Named turns come first, each shown by rows before and after it. Which turns, in which order, take the first row of each pair that follows to the second? Write the first one first, as in the answered first pair.
turn zuzul:
[-14.7 -22.9  -2.2   6.0  -1.3  -6.0  -3.9  21.5  -1.1   2.6 -29.1 -14.1
  20.9   1.4  -3.2   9.2   0.0   8.7 -23.6 -10.2 -17.1 -17.2]  ->  [-16.6 -26.1  -4.0  -6.7  11.4  -4.1  -7.6  37.4  -1.2   7.3 -16.0 -16.0
  10.9  -7.7   2.8   9.2   0.0  14.7  11.7  -2.4   0.9 -20.8]
[  3.8 -11.0  -6.5   1.8  -9.1  25.0  -9.2   4.8 -10.7  -8.9 -12.3  22.3
 -16.6   6.0 -20.3   2.7 -16.2 -13.7  24.3 -14.5   1.7   0.1]  ->  [  5.7  -7.3  -7.6  -4.7 -14.1  26.0  -7.8   4.1 -13.4 -12.7 -10.0  21.8
 -17.3  12.6 -13.1  -6.9 -17.7 -17.6  19.9  -8.5   5.5   3.6]
[ -3.1  -0.5  -6.5  -6.8   5.4  -9.1 -15.3  14.7  -8.8   3.6   5.4   1.4
 -10.5   1.7   0.7  -3.5  19.5  -1.0 -12.7   6.8   6.6  -5.8]  ->  [ -2.4   0.1  -5.5  -3.7   2.4  -9.1 -14.0  10.6  -8.3   3.4   1.8   1.7
  -7.8   5.6  -1.1  -3.4  20.0  -2.9 -21.8   4.4   1.5  -5.0]
turn Kul:
[  6.6 -15.9  -2.9   4.6  -2.0  13.0   8.1  -6.4  10.2 -10.2  -5.7   6.4
 -13.5  -3.8 -14.4  -0.8 -11.2  -4.0  31.6 -10.4  -8.2  -2.5]  ->  [  6.7 -13.5  -1.8   6.6  -9.0  17.6   8.2  -8.0   2.6 -12.7 -12.7  14.8
 -12.6   3.0 -17.9   2.3 -11.7  -9.9  17.7 -14.6  -9.4   0.3]
[-30.1  10.8  -0.5 -18.3  11.9 -25.4  -7.0  -7.6  12.9   4.9  10.0 -29.8
 -13.2 -28.3  20.1 -15.0  15.1  13.8   3.8   5.2   5.5  -9.5]  ->  [-23.2   5.7  -0.6 -18.1  -4.7 -21.4   1.3 -26.4  19.1  -8.3   9.7 -28.0
 -15.5 -17.2  19.0 -33.8   0.5  10.7   7.4   6.6  -4.4  -4.0]
[-13.6 -26.1   1.3  16.0   5.4  -5.0  -5.5 -29.1   3.0 -11.9   7.1  28.8
 -20.2 -31.1  -1.3  17.4   0.4  -2.4  36.5 -34.8 -16.0  -7.3]  ->  [-11.6 -25.9   1.0  17.3  -1.4  -1.1  -2.1 -34.4   1.0 -16.6   3.5  33.0
 -19.4 -23.8  -3.6  13.4  -3.3  -6.3  29.6 -36.9 -20.2  -4.8]
turn nupe:
[  1.3  -2.0  -2.2  17.6  -2.1  -6.3  -2.4 -10.1  -7.1   1.7  -9.0   1.0
   4.3  -2.1  -4.9  18.1   3.4  11.6 -36.2 -14.5   4.8   8.8]  ->  [ -4.5  -1.3  -3.4  12.6  -3.2  -7.8  -6.5 -13.2 -12.7   1.1  -5.6   5.0
  -3.1  -2.7  -3.4  20.7   3.4   9.7 -31.5 -14.3  12.7  10.2]
[  5.6  11.7   4.4  -9.4  -1.2  15.2   1.7  12.9  -3.3  -0.4  -9.3   1.9
   1.7  25.5  -5.1  -6.0  -8.0  -2.2 -12.8  15.6   0.2   0.8]  ->  [ -2.5  13.6   2.1 -16.7  -0.6  13.6  -3.2   7.7 -10.8  -1.5  -3.2   8.2
  -9.3  22.9  -3.3  -0.5  -7.9  -4.1  -4.9  15.5  11.5   3.0]
[  2.2  -0.9   3.4   1.9  12.3 -12.6  -0.2   8.6  17.2   7.3   3.7 -27.9
  16.4  -3.1  12.9  -6.1  16.7  20.0 -10.9  15.5  -7.4  -6.2]  ->  [-18.4   2.0   0.4 -14.2  11.7 -19.5 -12.1 -10.8  -1.8   2.0  18.1 -12.8
 -12.5  -8.5  15.3   3.9  13.6  14.6   9.7  12.8  17.7   0.9]
[-10.4  -3.7  -8.6  18.7   3.0  -8.0 -11.0  17.3   3.0  14.2  -6.3 -18.6
  26.0  -9.7   3.8   3.0  14.9   6.3 -44.4   0.1  -4.4  10.6]  ->  [-34.4  -0.9 -12.8  -1.4  -1.7 -15.7 -24.9 -15.2 -17.6   4.7  13.5   1.9
 -11.9 -15.5   3.6  11.6   7.4  -1.3 -17.3  -4.7  22.6  19.4]
turn Zagu:
[ -5.4 -11.9  13.1  -7.7  15.7   5.2  -3.1  21.2   2.3  -1.0   3.9   2.3
  -7.8  17.3  15.1   0.8   1.1   6.4   8.9 -14.5  17.4  -1.0]  ->  [ -0.4 -18.9  13.5  -1.1  13.1   9.4   1.5  18.0  10.1  -3.5   0.3   2.2
  -6.1  15.6   7.7  -0.9  -3.6   7.6  16.7 -19.3   7.3  -3.4]
[ 11.8 -12.5 -21.5   2.6   7.7  -7.0  -1.0  -0.8  16.8   0.8  14.2  -9.9
  11.1  -2.2  12.6   0.2  -2.1  17.6  17.9  24.3  -6.2 -10.0]  ->  [ 13.3 -12.1 -19.7   4.9   3.4  -7.8   1.7  -6.2  19.4  -1.8  12.6 -11.6
  14.2   1.8  12.7  -4.0  -3.8  17.2  11.2  24.3 -11.6  -8.1]
[ -8.7   2.5  25.9  -1.2  -1.2   3.0  -5.8  -5.6 -13.4  19.2 -10.6  10.4
  -4.0   3.3   7.1  22.3  18.4   0.9  -8.8   4.3   8.7  -0.2]  ->  [ -6.7  -4.5  24.9   2.5   1.6   8.9  -3.9  -1.2  -9.1  20.5 -12.1  12.7
  -5.5  -1.9  -0.2  25.9  16.0   2.6   5.8   0.2   7.3  -3.6]
[-11.2  12.2  -3.0  -8.4 -13.1 -17.1  -8.5 -37.0   6.9   5.3  -3.9  12.2
 -18.8   9.0  16.5 -27.6  -2.2   4.7   3.5  36.7   2.3  12.6]  ->  [-16.0  13.6  -4.7 -14.2  -3.9 -15.9 -13.8 -24.4  -0.7  12.1  -0.3  15.6
 -23.4   2.6  17.4 -18.9   2.9   5.8  14.4  39.5  15.0  10.3]
Now pairs of rows:
Each pair is two turns apart.
[ 13.2   3.9 -17.2  -6.3 -13.0   4.8   5.4   0.1 -10.0   0.7   1.9  -9.0
  10.9   0.4  11.0 -14.6 -10.9  -5.8   5.8  12.3   8.8  10.9]  ->  [  9.4   8.2 -18.2  -4.1 -11.0   7.0   1.7   8.1 -19.2   5.4  -5.4  -3.9
  12.9   2.3   8.9  -2.9  -4.7  -9.1  -7.6   8.3  13.2  11.4] : Kul Kul
[  3.3  16.7   1.1 -15.4  13.0 -11.4 -23.9  25.0  -1.0  -5.9  16.0  -9.8
  11.1  12.1  29.4 -32.8  11.6   5.0  -4.9  32.8  33.7  15.7]  ->  [ -9.1  -4.8   8.4  36.2  24.2 -14.9 -29.6   6.9  20.0   8.9 -10.5  -6.8
  22.8 -22.1 -15.6  22.6  25.2  16.4 -21.4 -14.1  -9.7  -2.7] : zuzul zuzul
[  3.9  14.4  -0.5  -6.8  10.9  -4.1  -3.9  27.9  -6.1   9.4  -2.2  -7.7
  14.9   2.2  22.4  -2.4  15.6   1.5 -27.7  13.0   5.5  -5.5]  ->  [  7.0   3.5  -2.1  -5.6  22.0  -1.5  -2.2  32.3   7.7  11.3   5.6 -13.8
  10.3 -11.9  19.6  -4.5  12.2  11.2   9.3  14.0   5.4 -12.3] : Kul Zagu
[  0.1  20.1  -2.2 -23.0  10.0  -2.0  -5.6  35.0 -22.6  10.5   7.7  -0.1
   6.6   8.9  29.3  -5.9  13.4  -3.2  -9.6  25.3  30.0   9.0]  ->  [  4.1   5.5  -1.1 -22.8 -14.0  -8.2   4.2 -22.2  -0.7 -16.5  24.0   0.0
 -12.3   9.7  25.8 -35.9 -16.2  -1.1  23.4  21.6   9.6  17.0] : Kul nupe
[ 10.1   2.9  -3.0   3.8  16.0   1.9   3.5  17.0   6.7   4.5  -0.5 -21.8
  11.5  -1.5   7.2  -2.5   6.9   8.5 -13.2   9.4  -4.0  -1.6]  ->  [ 16.2   0.4  -3.6   4.2   6.9   2.6   9.3   5.2  12.0  -4.3   1.2 -22.1
   9.4   3.9   6.6 -15.1  -3.2   6.4  -7.4   9.6 -10.7   1.7] : Kul Kul
[ -7.3 -16.2  20.2 -44.1  -2.5  18.4 -10.1 -16.9  -5.1 -18.0  -5.3   2.2
 -23.1 -10.1  14.9  -9.4   6.5   6.4  12.4 -10.5   6.2  20.7]  ->  [-10.3 -13.2  20.3 -42.4  -4.9  22.1 -12.6 -12.9 -14.5 -16.0 -13.3   9.3
 -21.0  -5.2  10.9  -2.3  10.2  -0.6  -3.7 -15.6   8.1  21.5] : Kul Kul
[ -6.1   2.5  -1.4 -11.7  -5.7 -13.6  -7.8  -8.6   3.9  -4.8   2.7   3.9
  10.1  -0.2   7.5   1.2   8.7   1.3  -2.0  -0.4   1.4  -1.1]  ->  [ -5.6   3.9  -1.4 -13.1  -5.1 -11.4  -7.7  -7.2   1.1  -4.5   2.4   4.5
   8.7   0.7   8.5   1.1   8.7   0.1  -1.3  -0.9   4.7  -0.3] : Zagu zuzul
[ -5.9  -7.1   1.5  16.7 -15.3   6.7  -0.4 -12.5 -17.2  -7.4 -20.2  21.9
  -1.7   9.2 -26.6  24.6  -5.8 -15.0 -28.0 -27.4 -10.2   7.2]  ->  [ -5.3  -0.5   1.4  14.2  -4.2   6.5  -4.0  10.3 -23.1   2.2 -21.6  17.1
   6.5   7.0 -20.4  31.6   5.0 -12.5 -38.4 -20.8  -2.3   3.2] : nupe Zagu
[  0.9  -7.3  -0.7  -1.4  -4.4   3.1  -0.5  -3.4  -0.6  -4.3   2.7   8.2
 -13.7   5.0 -10.1   4.1 -10.3  -7.1  11.0  -1.6  -0.1   6.5]  ->  [ -0.6  -2.1  -0.3  -1.0  -5.6   4.6  -1.4   0.1  -7.7  -3.3  -1.1  11.5
 -11.3   9.1 -10.1   7.2  -7.0 -10.8  -0.5  -1.5   1.7   8.8] : zuzul Kul
[-20.7 -11.1  -0.9   5.1  -8.7  16.7  -7.2  -0.7  -8.0  11.1 -18.5  29.3
  16.5  21.6  -9.9   9.6  16.6   3.0 -38.7   7.0  17.7  -0.2]  ->  [-24.8 -19.2  -1.6   2.1 -19.2  18.1  -6.2 -28.9  -6.3  -2.2 -10.4  38.8
  -1.2  20.6 -16.9   4.3   1.6   0.3 -12.8   0.7  16.1   3.4] : Zagu nupe
[  7.1  -2.5  -9.9 -21.2  14.8 -29.9   0.0  -4.6  37.7  16.4  26.2 -19.0
 -12.8 -19.2  16.6 -16.9   2.2  17.2  28.7   8.1  26.4   5.3]  ->  [  7.2  -1.2  -2.6  11.7  -7.5 -33.6   4.4 -36.4  43.8  10.4  -2.0 -15.0
   6.7  -8.4  -0.5  -7.1   4.3   7.2 -41.5 -17.1 -14.5   7.6] : zuzul zuzul
[-10.8  -4.2  -0.2   2.6  -8.8  -3.8  -3.4 -30.9   2.9  -3.3   3.2   5.1
 -12.8  -8.9  -6.7  11.6  -0.4   1.8   2.1 -13.5  -6.7   3.6]  ->  [ -6.4   1.8  -2.9 -14.7 -11.8  -2.7  -2.1 -24.4  -4.1  -7.6  12.3   4.9
 -16.7   1.5   7.7  -6.4  -5.3  -1.6   7.6   2.7   7.2   9.4] : zuzul zuzul
[ -7.2   5.0   1.0  -2.5   1.2  -9.0  -6.8   4.4  -7.5   2.1  40.4  -9.3
   3.2 -10.5  13.8 -28.1  -4.3   3.2  15.2  -0.4  26.2   8.6]  ->  [  1.3   3.7   2.7   3.2  -6.5  -8.6   0.7  -1.6   1.9  -2.8  34.8 -15.4
  13.7  -3.1  14.3 -40.3  -8.5   3.7   3.0   1.4  11.7   9.9] : nupe Zagu
[ -2.4  -8.4   2.0  14.0  22.2  -1.0  -1.3  14.9  -2.1  -1.8  -6.2  -7.3
  -4.9 -15.2   8.2   8.5   1.3   2.1  14.1  11.2  16.9   4.7]  ->  [  8.0  -7.1   1.6   8.4   9.2   4.9   7.8  10.1   1.7 -12.3  -4.5  -9.0
  -3.4  -0.9  14.3 -13.9  -9.7  -1.9  14.0  20.0  12.7  10.7] : Zagu zuzul
[  0.5  -7.7  -8.5   1.1   1.3  22.9  -9.9   0.2  -9.7  -6.4  -3.5  15.4
  -6.7   7.2 -15.3  18.1   3.4  -7.3  -4.2  -7.3   0.4  -3.3]  ->  [  4.9  -8.8  -8.0   5.7   0.4  24.5  -6.6   2.1  -5.6  -5.7  -8.6  11.5
   0.3   9.3 -15.7  14.4   3.6  -6.6 -11.5  -7.4  -6.7  -4.9] : Zagu nupe
[ 11.5  13.9 -10.9 -14.8 -14.8   9.4   6.3  10.7   9.7 -11.9   7.0  -8.0
 -14.6  -9.8  24.6 -13.6 -12.4  -0.1  35.7  15.0  10.8  16.6]  ->  [  9.3  28.9  -8.3  -4.9  -8.8   7.3   2.1  33.7  -3.3   2.5 -14.2 -10.0
   9.5  -2.5  27.0   3.7   9.3  -4.3 -26.0  13.2   7.3  14.0] : zuzul nupe
